In each game, the first row plays the second. By how much does the first row win? 10 means about a draw, 20 a big win and 0 a big loss. Wins can go round in a circle. Each row has two weighted sums of its numbers, A and B, taken from their middle values. A row wins by its A times the other's B, less its B times the other's A.
tensor([-0.7, -0.7, -0.2,  1.7,  0.7, -0.7, -0.3,  0.8, -0.7,  1.1])
tensor([-0.1, -1.5,  0.9,  1.1,  0.8, -0.2,  0.7,  1.7,  0.0,  1.4]) >> 7
tensor([ 1.7, -1.3, -0.4, -0.5, -1.8,  0.1,  1.2,  1.9,  0.1,  0.6])
tensor([ 0.2,  1.7, -0.5, -1.1,  0.5,  0.7,  0.7, -1.1,  2.3, -2.3]) >> 9
tensor([ 1.4,  0.5,  0.2, -1.4, -1.0,  0.5, -0.4, -0.9,  0.6, -0.4])
tensor([ 0.1,  1.6, -0.4, -0.1,  0.7,  1.5,  0.8, -1.3,  1.5, -2.3]) >> 11
tensor([ 0.8, -0.9, -0.4,  0.6, -1.2, -0.7,  0.1,  1.2, -0.3,  1.3])
tensor([-0.1,  0.6,  0.4, -0.3,  0.3, -0.5, -0.4, -0.7,  0.9, -0.6]) >> 11
tensor([ 1.3,  1.5,  0.1, -1.1, -1.0,  1.6,  0.4, -1.1,  0.5, -1.5])
tensor([-0.9, -0.9,  0.6, -0.3,  0.8, -1.7, -0.8,  0.0, -0.5,  0.8]) >> 11
tensor([-1.6,  0.6, -0.4,  1.0,  0.6, -0.1, -0.9, -0.3, -1.3,  0.7])
tensor([-0.5, -0.7,  1.3,  1.1,  1.8, -0.1,  0.6,  0.7,  0.1,  0.9]) >> 10
tensor([ 0.9,  0.8,  1.3, -1.9,  0.2,  1.0,  0.9,  0.1,  1.3,  0.0])
tensor([-1.2,  0.2, -0.4,  0.8,  0.4,  0.6, -0.8, -0.6, -1.1,  0.2]) >> 12
tensor([ 0.6,  1.9, -0.8,  1.1, -2.3,  2.5,  1.1,  1.0,  0.0, -1.7])
tensor([-1.1,  0.5,  0.1,  0.9,  0.9,  0.2, -1.0, -1.1, -1.4,  0.1]) >> 7
tensor([-1.3, -0.6, -1.4,  0.1, -0.1, -0.9, -1.4,  0.4, -0.9,  1.3])
tensor([ 0.3,  1.0,  0.1, -2.2, -0.2, -0.2,  0.6,  0.3,  2.0, -1.1]) >> 5
tensor([-0.3,  0.3,  0.3, -1.5,  0.8, -1.3,  0.5, -0.4,  1.5, -1.0])
tensor([ 0.0, -0.1, -0.5,  1.1, -0.1, -0.7, -1.1,  0.0, -1.4,  1.3]) >> 3
tensor([ 0.9, -0.9,  0.6, -0.1, -0.8, -0.6, -0.1,  0.7, -0.7,  0.8])
tensor([ 0.1, -0.8, -0.2, -0.1,  0.1,  0.0,  0.1,  0.9, -0.3,  0.8]) >> 11
tensor([-1.2, -0.8,  0.2, -1.0,  0.4, -0.5, -1.0, -0.6,  0.0,  0.4])
tensor([ 0.8,  0.5, -0.2,  0.0,  0.2,  0.8,  1.0, -0.5,  0.9, -1.2]) >> 10
tensor([ 0.3,  1.4,  0.1, -1.0,  0.2,  0.9, -0.7, -1.9,  1.0, -1.0])
tensor([-1.5, -0.5, -0.9,  0.5,  0.5, -0.5, -1.1,  0.3, -1.1,  0.9]) >> 5
tensor([-0.5,  0.8, -0.4,  0.0,  0.1,  1.5, -0.8, -1.3, -1.0, -0.2])
tensor([ 0.5,  0.9, -0.6,  1.1, -1.1,  0.7,  0.7,  1.6,  0.9, -0.3]) >> 8
tensor([-0.2, -1.5, -1.7,  2.0, -1.6, -1.0,  0.4,  1.5, -1.6,  0.7])
tensor([ 0.7,  2.9, -0.5, -0.5, -0.6,  0.2,  0.7,  0.1,  1.9, -1.9]) >> 9
tensor([-1.9,  0.2, -0.5,  0.9,  0.4,  0.0, -1.0, -0.7, -1.7,  0.5])
tensor([ 0.1,  2.2, -0.7, -0.7, -0.2,  0.6,  0.5,  0.5,  1.6, -1.8]) >> 10
tensor([ 0.3, -1.0,  0.4,  1.1, -0.1, -0.8, -0.4,  0.6, -0.9,  1.1])
tensor([-0.9, -0.3, -0.8,  0.8, -0.2,  0.2, -0.3, -0.9, -1.3, -0.2]) >> 11
tensor([ 0.4,  0.7,  0.7, -2.0,  0.4, -1.6,  0.4, -0.1,  1.9, -0.6])
tensor([ 0.2,  0.9,  0.8, -0.9,  1.3,  0.2,  0.4, -0.5,  1.2, -0.4]) >> 5
tensor([ 0.4, -0.6,  0.2, -0.7,  0.1, -0.1, -0.2,  0.3, -0.1,  0.9])
tensor([-0.3, -1.3, -0.9,  1.3, -0.4, -0.2, -0.4,  0.7, -1.2,  0.8]) >> 10
tensor([-0.6, -0.6, -1.6,  0.4, -1.2, -0.5, -0.6, -0.4, -1.2,  0.3])
tensor([-1.1,  0.0,  0.5,  0.4,  1.1,  0.4, -0.6, -0.7, -0.3,  0.3]) >> 10
tensor([-0.2,  1.7, -0.5, -0.5,  0.9,  1.4,  0.5, -1.6,  0.9, -2.5])
tensor([ 0.1, -1.1,  0.6,  0.1,  0.1, -0.5,  0.0,  0.6,  0.5,  0.7]) >> 8
tensor([ 1.1,  1.5,  0.1, -1.7,  0.2,  0.1,  1.2, -0.3,  2.2, -1.6])
tensor([-0.9, -1.2,  0.5,  0.9,  0.9, -0.6, -0.3,  0.6, -0.6,  0.9]) >> 11
tensor([ 1.0, -0.1, -1.5,  0.3, -1.3,  1.1,  0.8,  0.0, -0.9,  0.2])
tensor([ 1.2,  0.2, -0.6, -0.2, -0.7,  0.1,  1.3,  0.1,  2.1, -1.3]) >> 11
tensor([ 0.0, -1.3, -0.3,  0.7, -0.8, -1.0, -0.3,  0.8, -0.5,  0.9])
tensor([-0.1, -1.1,  0.7,  0.8,  0.5, -0.8,  0.4,  0.9, -0.2,  1.1]) >> 10
tensor([ 0.2,  0.0,  1.5, -1.5,  1.3, -1.1,  0.8, -0.3,  0.4,  0.0])
tensor([ 0.1, -1.3, -0.4,  1.4, -0.7, -0.8, -0.3,  1.0, -1.5,  1.2]) >> 10
tensor([-0.1, -1.5,  0.8,  1.1,  0.8, -1.2,  0.1,  1.4,  0.0,  1.2])
tensor([-0.2, -1.0, -0.5,  0.5, -0.5, -0.4, -0.2,  0.1, -0.8,  0.4]) >> 10
tensor([ 0.5,  1.2,  0.5, -0.2,  0.7,  0.2,  0.4, -1.2,  0.8, -1.3])
tensor([-0.5,  0.6,  0.3, -1.0,  0.8,  0.5, -1.0, -1.3,  0.0, -0.4]) >> 7
tensor([ 1.3, -0.3, -0.5,  0.9, -1.0,  0.2,  0.5,  0.9, -0.9,  1.1])
tensor([ 0.2,  1.0,  0.0,  0.8,  0.5,  1.4, -0.1, -1.9, -0.3, -1.5]) >> 13
tensor([ 0.9,  1.4, -0.8, -0.5,  0.3,  0.7,  0.6, -1.9,  1.4, -2.4])
tensor([-1.4,  0.1,  0.2,  1.6,  1.1, -0.6, -1.0, -0.6, -1.2,  0.6]) >> 9
tensor([ 1.2, -1.4, -1.7,  1.8, -2.0,  0.3,  1.5,  1.9, -2.0,  0.9])
tensor([-0.4, -1.6,  0.2,  1.4,  0.5, -0.7,  0.0,  1.3, -0.6,  1.4]) >> 10
tensor([ 0.8, -0.5,  0.7, -1.1, -0.9, -0.2,  0.8,  1.3,  1.1,  0.1])
tensor([ 0.1, -0.4, -0.7,  0.6, -0.9, -0.1, -0.3, -0.1, -0.5,  0.5]) >> 13
tensor([-0.4, -1.5,  1.0,  1.0,  1.2, -0.4,  0.8,  1.8,  0.3,  1.2])
tensor([-0.7, -0.1, -0.3,  0.8,  0.4, -0.3, -0.9, -0.3, -1.5,  0.7]) >> 11
tensor([ 1.4,  0.8, -1.1, -1.2, -1.5,  0.9,  1.4, -0.3,  1.8, -1.7])
tensor([ 1.0, -1.3, -0.1,  0.6, -1.4, -0.4,  0.8,  1.6, -0.2,  0.8]) >> 11
tensor([ 0.7, -1.4, -0.8,  0.2, -1.4, -1.5, -0.4,  0.3, -1.2,  0.8])
tensor([ 1.2, -2.2,  0.4,  0.6, -1.5, -1.1,  1.3,  3.3, -0.2,  1.0]) >> 18
tensor([ 1.0, -0.7,  0.2, -0.8, -0.4,  0.3,  0.3,  0.0, -0.2,  0.1])
tensor([-1.7, -0.1, -0.4,  0.9,  0.9, -0.7, -0.8, -0.7, -0.9, -0.1]) >> 10
tensor([-0.9, -0.7,  0.3,  0.9,  0.9, -0.9, -1.2, -0.1, -1.2,  0.9])
tensor([-0.9,  0.7,  0.6,  1.0,  1.6,  0.2, -0.8, -0.8, -1.0,  0.2]) >> 11
tensor([-1.0, -0.5, -0.1, -0.2,  1.1, -0.3, -1.3, -0.4, -0.9,  0.7])
tensor([ 0.5, -0.5,  0.7,  0.3, -0.5, -0.6, -0.5,  0.0, -0.5,  0.9]) >> 10
tensor([-1.5,  0.3, -0.5, -0.5,  0.4,  0.8, -0.8, -0.9, -0.2,  0.0])
tensor([ 0.3, -1.2, -1.4,  0.9, -1.3,  0.1,  0.3,  1.3, -1.1,  0.6]) >> 11
tensor([-0.7, -0.2, -0.7,  0.8,  0.1,  0.3, -0.8, -0.4, -1.6,  0.5])
tensor([ 0.1, -0.2, -0.1,  2.2, -1.3, -0.7, -0.3,  1.6, -0.3,  0.5]) >> 8
tensor([ 0.8,  0.5, -0.1, -1.0, -0.7,  0.7,  0.1, -0.9,  0.3, -0.8])
tensor([-1.0,  0.5,  0.8,  0.9,  1.9,  0.1, -0.5, -0.6, -0.8,  0.2]) >> 9
tensor([ 0.7,  0.6, -0.3,  0.2, -0.3,  0.6, -0.4, -0.7, -0.4, -0.1])
tensor([-1.2, -1.0,  0.5,  0.0,  1.3, -0.9, -1.0,  0.2, -0.5,  1.1]) >> 7
tensor([-0.8, -2.0,  0.5,  1.2,  0.8, -0.4,  0.3,  1.3, -0.4,  1.2])
tensor([-0.4,  0.9,  0.0, -1.1,  0.4,  1.5, -0.1, -1.5,  1.0, -1.6]) >> 11
tensor([-1.6, -1.1,  0.1,  0.0,  1.2, -1.0, -1.2,  0.2, -0.7,  0.9])
tensor([-1.7,  0.0,  0.5,  0.6,  1.9, -0.6, -1.1, -0.6, -1.1,  0.1]) >> 10
tensor([ 0.8, -1.5, -1.1,  0.7, -1.8, -1.1,  0.0,  0.9, -0.8,  0.9])
tensor([ 0.0, -0.4, -0.8,  2.0, -2.0, -0.7,  0.0,  1.4, -0.5,  0.3]) >> 10
tensor([ 0.0,  0.5, -0.7, -1.7, -0.5,  1.0, -0.8, -1.6,  1.0, -1.1])
tensor([-0.2, -0.6, -1.1,  1.5, -0.8, -0.8, -0.4, -0.1, -1.8,  1.1]) >> 13
tensor([ 0.3, -1.6, -0.8,  0.3, -1.5, -1.4, -0.4,  1.4, -0.7,  0.8])
tensor([ 0.0,  0.1,  0.8, -1.5,  0.8,  0.2,  0.0,  0.0,  1.1,  0.5]) >> 11
tensor([-1.3, -1.0, -1.0,  0.7, -0.3, -1.2, -1.3, -0.1, -1.7,  0.8])
tensor([ 0.8,  0.9,  0.9, -0.2,  1.0,  0.9,  0.8, -0.7,  0.2, -0.8]) >> 9
tensor([-2.2,  0.4, -0.3,  0.2,  1.5,  0.3, -1.6, -0.6, -1.2,  0.7])
tensor([ 1.6, -1.2, -0.7,  0.7, -1.9, -0.5,  1.0,  2.0, -0.9,  0.6]) >> 8
tensor([-0.5, -0.3,  0.1,  0.2,  0.4,  0.2, -0.5, -0.3, -0.3,  0.5])
tensor([ 0.6,  0.8, -0.5, -0.1,  0.1,  0.4,  0.2, -1.6,  0.8, -1.4]) >> 15
tensor([-0.3, -0.2,  0.1,  0.8,  0.6,  0.1, -0.3, -0.2, -0.7,  0.7])
tensor([-0.9, -0.6, -0.1,  0.7,  0.1, -1.2, -1.6, -0.1, -0.9,  0.8]) >> 9
tensor([-0.5,  1.1, -0.6, -1.1,  0.9,  0.9,  0.1, -1.4,  1.3, -2.4])
tensor([ 0.9,  0.8, -0.2,  0.2,  0.1,  1.3,  1.2, -1.1,  0.5, -2.1]) >> 14
tensor([-1.4, -1.0,  0.2, -0.2,  0.6, -1.3, -1.5,  0.0, -0.3,  0.8])
tensor([ 0.0, -1.0, -2.0,  2.1, -1.8, -1.4,  0.0,  1.0, -1.7,  0.9]) >> 10
tensor([ 0.3,  0.5,  1.0, -0.5,  0.5,  0.4, -0.4, -0.8,  0.5, -0.3])
tensor([-0.3,  1.7,  0.6, -1.0,  0.8,  1.1, -0.3, -1.7,  0.7, -2.0]) >> 11
tensor([ 0.1,  0.9,  0.0, -0.2,  0.7,  1.1,  0.6, -0.8,  0.4, -1.0])
tensor([ 0.6, -1.3, -0.5,  1.5, -1.1, -1.0,  0.2,  1.7, -1.2,  1.7]) >> 9
tensor([ 0.9,  0.8, -0.7, -1.8, -1.3,  0.1, -0.4, -1.7,  1.7, -1.0])
tensor([-0.4,  0.2,  0.6, -0.2,  0.7,  0.4, -1.2, -1.0, -0.4,  0.4]) >> 8
tensor([-2.2,  0.1,  0.8,  0.5,  2.4, -0.5, -1.0, -0.5, -1.0,  0.6])
tensor([-2.0, -0.2,  0.3,  0.9,  1.0, -1.3, -1.3,  0.1, -1.0,  1.0]) >> 11
tensor([ 1.7,  1.0, -0.7, -0.2, -2.7,  1.4,  1.7, -0.1,  0.8, -2.0])
tensor([ 0.0, -1.7,  0.9,  1.5,  0.5, -1.1,  0.1,  1.1, -0.9,  1.0]) >> 7
tensor([-0.5, -2.4, -0.4,  0.2, -0.9, -1.9, -0.6,  2.3, -0.7,  1.5])
tensor([ 1.2,  1.2,  0.3, -1.7, -0.6,  0.0,  0.9,  0.3,  2.3, -0.8]) >> 8
tensor([ 0.1,  0.2,  0.7, -1.2,  0.7, -1.0,  0.4, -0.1,  1.6, -0.7])
tensor([-0.5, -0.6,  0.6,  0.6,  1.0, -0.9, -0.1,  0.7,  0.0,  1.0]) >> 9
tensor([ 1.1, -0.3, -0.3,  0.8, -0.5,  0.7,  0.6,  0.8, -0.5,  0.9])
tensor([-0.1, -1.1, -0.6, -0.7, -0.7, -1.1, -0.6,  0.5,  0.1,  0.7]) >> 8
tensor([ 0.5,  1.5,  0.4, -0.9,  0.8,  0.3,  0.7, -1.0,  1.4, -1.9])
tensor([-0.4, -0.7, -0.2,  1.4,  0.2, -0.7, -0.6, -0.1, -1.4,  0.7]) >> 7
tensor([ 1.8, -0.7,  0.9,  0.8, -1.5, -0.7,  0.9,  2.0,  0.1,  1.0])
tensor([-0.9, -1.5, -0.3, -0.9, -0.5, -1.2, -0.9,  0.4,  0.4,  0.5]) >> 15
tensor([-0.2, -1.3, -0.9,  0.6, -1.1, -1.1, -0.7,  0.5, -0.7,  0.7])
tensor([ 0.0,  2.4, -0.2, -0.4,  0.0,  0.5,  0.1,  0.5,  1.5, -1.2]) >> 10
tensor([ 1.1, -1.4, -0.4,  0.7, -1.5, -0.4,  1.0,  2.0, -0.8,  1.0])
tensor([ 1.2,  0.2, -0.3, -0.8, -1.7,  1.1,  0.6,  0.3, -0.3, -0.1]) >> 11
tensor([ 1.3,  0.6,  0.6, -0.2,  0.2,  0.3,  0.3, -0.5,  0.8, -0.5])
tensor([-0.6,  0.1, -0.4, -0.3, -0.3, -0.7, -0.5, -1.2,  0.6, -1.0]) >> 13
tensor([ 0.3,  1.8, -0.4, -0.2, -1.0,  0.2,  0.3,  0.7,  1.2, -1.3])
tensor([-1.3,  0.6,  0.4,  1.1,  1.5,  0.6, -0.6, -0.9, -1.7,  0.2]) >> 8
tensor([ 1.5, -0.1,  0.0,  0.3, -1.7,  1.0,  1.1,  1.1,  0.0,  0.7])
tensor([ 1.2, -1.3,  0.5,  0.5, -1.0, -0.9,  0.3,  1.4,  0.1,  0.9]) >> 10
tensor([-1.2, -0.3, -1.5,  1.7, -0.9, -0.9, -0.9, -0.2, -2.0,  0.7])
tensor([ 0.1,  0.5,  0.2, -0.3,  0.0,  0.6, -0.4, -0.8,  0.9, -0.4]) >> 10
tensor([ 0.1,  1.1,  1.4, -0.7,  2.4,  0.3,  1.1,  0.0,  1.1, -0.2])
tensor([-0.1,  1.9, -0.9, -0.5, -0.1,  0.3,  0.6,  0.7,  1.7, -1.7]) >> 10
tensor([-0.6, -0.3, -0.9,  0.8, -0.1,  0.1, -0.4, -0.2, -1.6,  1.1])
tensor([ 1.0,  0.1,  0.6,  1.0,  0.4,  0.6,  0.3, -0.2, -0.1,  0.4]) >> 12
tensor([ 0.4,  1.3,  1.0, -0.6,  1.1,  0.1, -0.1, -0.9,  1.1, -0.3])
tensor([-2.5,  0.3,  0.7, -0.9,  2.1, -1.5, -1.0, -0.2,  1.1, -0.6]) >> 12
tensor([-0.2, -0.5, -0.2,  0.2, -0.1, -0.3, -0.8,  0.0, -0.7,  0.9])
tensor([-0.7,  0.5,  0.3, -0.3,  1.1,  0.1,  0.1, -0.9,  0.7, -1.4]) >> 12
tensor([-1.1, -0.4,  0.0,  0.9,  0.6, -0.7, -1.0,  0.0, -1.0,  1.0])
tensor([ 0.3, -0.5,  0.1, -0.9, -0.2,  0.2, -0.1,  0.2,  0.3,  0.8]) >> 10
tensor([ 1.0, -1.1,  0.4,  0.2, -0.6,  0.0,  0.5,  1.5,  0.1,  0.9])
tensor([ 0.5,  1.3,  0.3, -1.1,  0.6,  1.3,  0.8, -1.2,  1.4, -1.2]) >> 11
tensor([ 0.7, -2.1, -0.4,  0.6, -1.3, -1.2,  0.4,  1.5, -1.5,  0.9])
tensor([-0.9,  0.3, -0.6, -0.7,  0.3,  0.7, -0.8, -1.2, -0.3, -0.2]) >> 10
tensor([ 0.4,  0.5,  1.3, -0.9,  1.3, -0.1,  1.6,  1.0,  1.4,  0.4])
tensor([ 1.9, -1.3,  0.6,  1.0, -1.8, -1.1,  1.3,  2.7, -0.7,  1.6]) >> 12
tensor([-0.1, -0.8,  0.7,  0.3,  1.1, -0.6, -0.4,  0.0, -0.5,  0.7])
tensor([-0.5,  1.1, -1.4, -0.2, -0.2,  1.8, -0.1, -1.2, -0.3, -0.7]) >> 7
tensor([ 0.5,  1.3,  0.9, -0.6,  1.0,  0.8, -0.8, -1.2,  0.4, -0.1])
tensor([ 0.2, -0.8, -0.3,  0.5, -0.8, -0.5, -0.2,  0.1, -0.6,  0.5]) >> 11
tensor([-1.0, -0.2,  0.0,  0.4,  0.4, -0.3, -1.0, -0.4, -1.0,  0.5])
tensor([ 1.8, -0.2,  0.4, -1.9, -1.8,  0.0,  0.5,  0.9,  0.7,  0.1]) >> 9
tensor([ 0.2,  0.5,  0.8, -1.4,  0.6, -0.8,  0.7, -0.2,  1.8, -0.8])
tensor([ 0.1, -1.1,  0.3,  0.3, -0.4, -0.1,  0.5,  0.9,  0.4,  0.7]) >> 14
tensor([ 1.0, -2.1,  0.0,  0.8, -1.8, -1.5,  0.6,  1.7, -1.8,  0.8])
tensor([ 0.9,  1.0,  0.9, -1.5,  0.3, -0.7,  1.4,  0.4,  2.4, -0.8]) >> 5
